One vector is turned by the same rotation once a step. Each row is the vector after some number of steps, and that number follows the row.
The counts run from 0 to 654.
[150 107 122 169 107 118  93 133 129 106 127 105 156 135 138 132 130  93
 115 151 104 108 117 145 101  92 106 109 149 195 164 169 115 152 101 104
 123 136 132 113 123 120 102  77 136  92 141  81  65 133  61 114 128 107
 155 164  95  75 144 140 133 166]
49
[103 110 109 171 186 128  77 127 158  99 134 142  94  99 157  91 181 105
 128 160  91 117 119 106 149 152 158 117  91 139 160 144 139 199  90 131
 125 135 136 140 124 130  94 109  99 114 166 125  93 129 155  98 135 101
 105 116  73  99  91 138 105 139]
266
[ 91 122 128 137 100  98  91 160 117  96  84 133 126 142 121  97 165 129
 142 198 137 122 121 149 137 148 138 142 154 193 151 150  99 143  82 112
 192 105 131 111 116 125 129 147 111 130 133  95 154  97 104  85  92 139
 146  84  93 100 131 107 110 127]
321
[ 45 163 119 133 132 117 108 147 106  63 126 108  65  98 169 128 134 133
 130 190 144 120 132 143 110 158 145 127 121 140 135 136 131 137 134 135
 127 136 147 140 124 109  85 112 114 108  62 100 119 111 119 101 112 160
 136  99  77  98 112 138 113 109]
241
[195 183 139 129 154 124  88 119 125  77 108 122 133 125  57  77 101 107
 188 146 160 147 128 121 140 150 127  97 130 163 129 122  53 128 114 117
 138 121 121 129 114 126 132 143 149 116  96 122 143 147 199 116  85 130
 122 113 132 139 108 101 155 148]
491
[169  94  91 158 129 127 106 126 111 155 179 128 155 116 109 110 156 117
 114  65 115 123  85  83 175  86 132 132 124 130 136 149  84 126 114 137
 130 153 136 145 138 130  92 118 102 102 187 149  98 136 134 154 147  75
 115 135 147  99  46 117  65 119]
565
[111 174 127 126 124 102 153 144 104  68 153  72 101  98 145 120 114 122
 142 127 161 135 111  87 121 111 122 105 127 148 158 109  57  98 143  83
 121 143  87 107 150 136 118  43 131 136  73 102 132 147 149 139 137 122
  94 131 103 104 127 152 130 117]
65
[153 106 120 133 137 148 135 155 116 124 136  69  85 127 138 128 100 100
 114  65 107  90 101 123 116  84 106 100 144 136 143 176 124 132 149 118
  88 140 135 161 119 136  84  85 147 105 108  83  56 157 137 140 164 109
 144 132 155  80 113 155  73 162]
256
[211 165  80 147 163 104  53 109 128  72 125  88 154 105  98 135 120 167
 185 114 122 143  94 100 167 132 128 156 149 109  95 153 110 135 110 135
 143 160 128 120 171 123 124 158 123  84 125 174 136 132 115 116  85 132
 123 120 108 125 105 164 122 105]
301
[ 98 157 131 118 114 106 107 163 104 107 117 157 131 130 110 106 170 134
 146 178 163 126 105 174 125 132 130  89 114 180 169 153  75 130 141  81
 116 139 149 150 125 107  84 122 104 116 105 121 101 164 163  85 142 139
 168 101 108  71 103  83  93 146]
232
[193 114 168  74 158 114 108 121 109 113 113  90 112 124  99 123  88 142
 111 131 161 121 164 122 152  99  70 113 160 126 116 166  91 169 119 144
 134 141 147  81 147 146 133 171 126 124 105 116 110 116 132 116 141 145
 110 112 148  61 115 168 143 126]
132
[139  60 142 163 120 140  97  90 117  90 110 108  90 145 160 117  92 109
 105 167 138 135 160 103 154 126  97 126 135 134 150 156 135 173  77 118
 122 145 143  90 128 133 110 151 140 147 122  86  68 107 141 131 145 113
 114  83 127  65 134 141 127 150]
347
[122 145 113 173 144 158 119 152 110 117 128 142 151 132 140 123 137 107
 144 173 102 135 143 155 144 114 112 160 138 102  92 130 158 108 165 159
 155 126 160 150 109  99 130 122 109  51 107 133  86  60  74 125 134 140
 161 166 154 151  73 113  84 141]
210
[143 146 129 164 155  84  89 129  80  92 123 119 112 137 126 115 107 136
 124 134 131 122 100 160 124 127 137 133 152 164 119 180 124  80 141  97
 121 162 139 117 156 126 117 167 140  50  93 155  89 113 141 147 171 167
 132 125 158  66  73 149 101 129]
515
[ 95 129 108 112 133 131 118 144 108 122 133  97 144 134 135 111 162 162
 143 139  97 105  83 134 138  94 161 172 171 141 100 155 113 125 147 171
 179 149 146 137 141 108 128 131 108  74 147 129 168  83  57 125 101 147
 149 123 146  98  93 114  65 112]
117
[ 80 147 164 139 185 121 140 127  93 123 133 118 109 122 144 164 116 130
 100 166 130 117 141 161 145  96 110 140 138 147 114 183 183 130 162 168
 134 163 159 156 110 114 123 139 112  49  91 109  88  70 110  88 138 147
 118 135 119  76 105 139  92 103]
426
[147  75 135 193 115 134 142 131 116 141 179 138 167 112 133 123 150  79
 151  97 151 118 117 104 178  87  89 122 102 109 153 129 105 142 156 124
 134 134 150 132 101 144  81 109 125  99 167 118  94 116 137 126 148  61
 100 142 162 114  88 114  82 132]
176
[102 110 121 150 151 168 130 135 121  89 112  87  66 156 147  73  94 118
 132 126  90 117 124 103 150 137 149 142 148 145 162 150 136 138  96 131
 118 151 128 130 117 115 144 135 160 145 124  92 129 129 207 179 145 145
 134  69 137  79  97 124  96 142]
76
[176 183 137 145 146 110 124 123 131 129 135 127 201  98  61 120 140  98
 151 113 136 150 118 148 133 112 107 125 148 169 110 147 101 121 130 118
 169 119 144 151 100 133 138 101 116  68 126 119  81 105 142  77 114 106
 138 171 132 152 117 112 131 126]
11
[167 152 143  88 163 143 162 128 155 145 137  82 142  72 100  80 142 129
 119 138 134 136 131 115 128 126  98 137 167 154  97 102  73 141  96 186
 192 127 124 122 105 138 156  89 106 137 142 106 141  80 134 114  95 128
 111 135 148 141 125 137 113 134]
581
[121 124  97 145 141 173  97 178 161  99 109 110 108 128 121  87 138 131
 148 138  68  93 103 123 150 156 166 165 156 142 106 162 158 138 126 135
 179 127 143 174 108 124 158 143 123 103 158 103 149  90 155 146 116 137
 135 115 142 116  91 107  64 144]
291
[106  68 129 186 128 156  89 102 133  90 138 151 139 131 153 126 141  85
 150 143 113 146 136 106 191 142 130 150 102 100 162 136 161 164 127 152
 142 134 170 138  83 128  89 165 133 109 170 114  87  87 133 123 126  91
 125  91 123  90  86 117  99 139]
173
[142 143 120  94 143 122 116 174 122 133 106 120 120 118 133  90 146 120
 143 158 133 101 156 160 105 122  74  86 136 146 120 128  56 162 133 109
 153 120 120 101  96 126  92  98 103 136  73  80  80 131 110  92 129 113
 137 156 136  95 147 126 131 165]
230
[117 118 126 171 116 110 115 165 133  90 137 106 108  82 171 109 166  90
 122 162 124  97 130 116 101 121 100 106 114 142 163 128  50 148 111  87
 149 112 108  83 124 134 108  51 106 129 104  81 108 124  95 104 153  97
  91 153 104 109 123 134 130 149]
57
[154 136 143 113 168 142 117  89 116 102 108  90  99 132 124 160  97 118
 125 152 126 129 170 130 157 111  95 107 145 117 132 166 179 182 123 142
 123 147 165 115 115 129 108 135 128 112  97  92  65 107 112  97 101 142
 138 123  98  83 127 183 152 143]
432
[ 72 112 150 161 103  99 135 188 112  96 141  96 112  89 152 130 164 144
 139 155 128  82 102 133 119 103 120 147 173 157 124 142  84 117 135 118
 192 122 133  91 134 137 139 106 106 109 111 101 151  70  51 114 134 140
 107 145 145 113 132 145  86 130]
328
[153 144  85  60 141 142 122 152 122  95 106  99 129 136 105 122 133 175
 179 116 148 101 106 106 178 116 134 128 146 111 108 125  73 122 129 141
 155 144 130 127 165 106 100 169 117 141 108 140 192 132  98 146  95 145
 154  78 145  97  95 112  81 116]
115
[117 121 102 162 128 182 127 145 117 105 127 112 166 134 123 150 153  74
 161 106  66 125  99 118 153 126 148 148 149 145 161 155 186 139 137 158
 131 133 142 182  94 118  95 114 153  86 177  83 105 114 139 129 106  89
 168 136 140 118  88 108  78 146]
468
[106 146 123 146 168 112 137 165 153 139 172 104 125  77 127  79 172  80
 110 116 104 117 117 112 122 143 141 108 118 149 122 116  90 167 115 127
 147 128 121 134 126 152 141  63  94 116 138 102 125 114 162 129 141  93
  83 178 114 135  88 137  91 133]
273
[154 128 100 141 147 105 104 155 157 121 167 109 129  93 140  98 148  98
 146  80 139 115 113  75 117 131 107  85 107 105 141 129  64 178 118 113
 119 127 120 125 130 154  71  76 102 137 113 123 115 164 157 128 139  81
  86 144 113 111  90 163 102 131]
268
[138 137 112 107 153 140 103 127 114  90  83 139 109 112 113  82 133 125
 150 204 160 116 174 166  96 148 105  93 123 151 139 136  90 170  95 117
 142 126 130 114 113 117  93 113  97 143  78  81  82 132 118  68  97 131
 151 121  90 103 151 117 150 147]
229
[131 112  93 102 150 153 134  72 100 102 148  85  91 122 110 108 109 115
 124 122 110 146 127  78 146 116 171 153 138 136 155 143 149 112  90 162
 112 175 116 144 136 131 103 130 168 138 150 119 107 130 155 161  89 131
 144  62 106  86 100 141 113 137]
554
[ 80 177 161 145 122 117 164 159 117  90 171  86 159 101 109 163 146  76
 155 112 128 133  92 104 125 113 136 143 139 173 147 124 112 109 188 125
 139 135 135 184  89 135 111  65 148 105 135 114 135 115 154 103  98 105
 110 142  89 133 117  95 106 106]
455
[120 137 141 127  85  83 137 178 110 111 153 116 167 117 128 123 173 138
 144 116 155  84  75 153 131  85 126 118 176 184 144 157  63  93 137  86
 189 119 132 107 120 131 138 128 136 107 121  96 157 119 109  96 133 143
 126 120 154  96 128  84  64 148]
324
[160 138 100 159 153 113 113 102 125 107 163  99 189 112 106  89 146 122
 144 100  92 149 109  90 161 114 127 129 128 138 119 126  65 143 129 132
 107 139 107 116 157 132 111  77  98  88 185 151 116 142  95 165 112  68
 108 165 129 134  77 142  87 124]
91
[107 120 126 122 115 170 169  85  92 112 151 106 138 141 115  87 131 105
 139 116 115 157 108 113 157 123 148 169 148 173 132 118 110  82 145 170
 140 147 120 166 107  98 133 116 152 112 160  87 105 122 131 160  84 109
 152 112 157 114  85  60  82 125]
375
[162 187 132 148 175 133  99 132 150 108 124 106 158  92  94  71 127 112
 161 133 106 138 144 143 110 163 111 114 154 139 105 121  75 164 120 147
 170 115 109 114 108 144 164  83 116  83 134  96 108  99 127 110  96 129
 107 200 121 173 119 147 144 160]
488
[203 160 136 140 193  96  75 126 136  97 111 123 132 104  86 117  98 171
 156  99 151 131 142 100 174 129 107 111 144 105  95 177 100 159 108 113
 140 137 136  96 167 158 126 174 115  88  97 141 135 109 186 129 133 161
 101 133 133 125  85 163 148 119]
305
[144 126 156 111 164 116 128 142 117 130 125  77 122 123 124 119 129 153
 116 127 118 103 129 138 143  74  86 140 186 131  81 171 123 130 141 151
 162 157 133 104 150 125 145 126 110  68  97 128 106  59  79 124 157 146
  93 155 159 107  99 176  79 111]
125
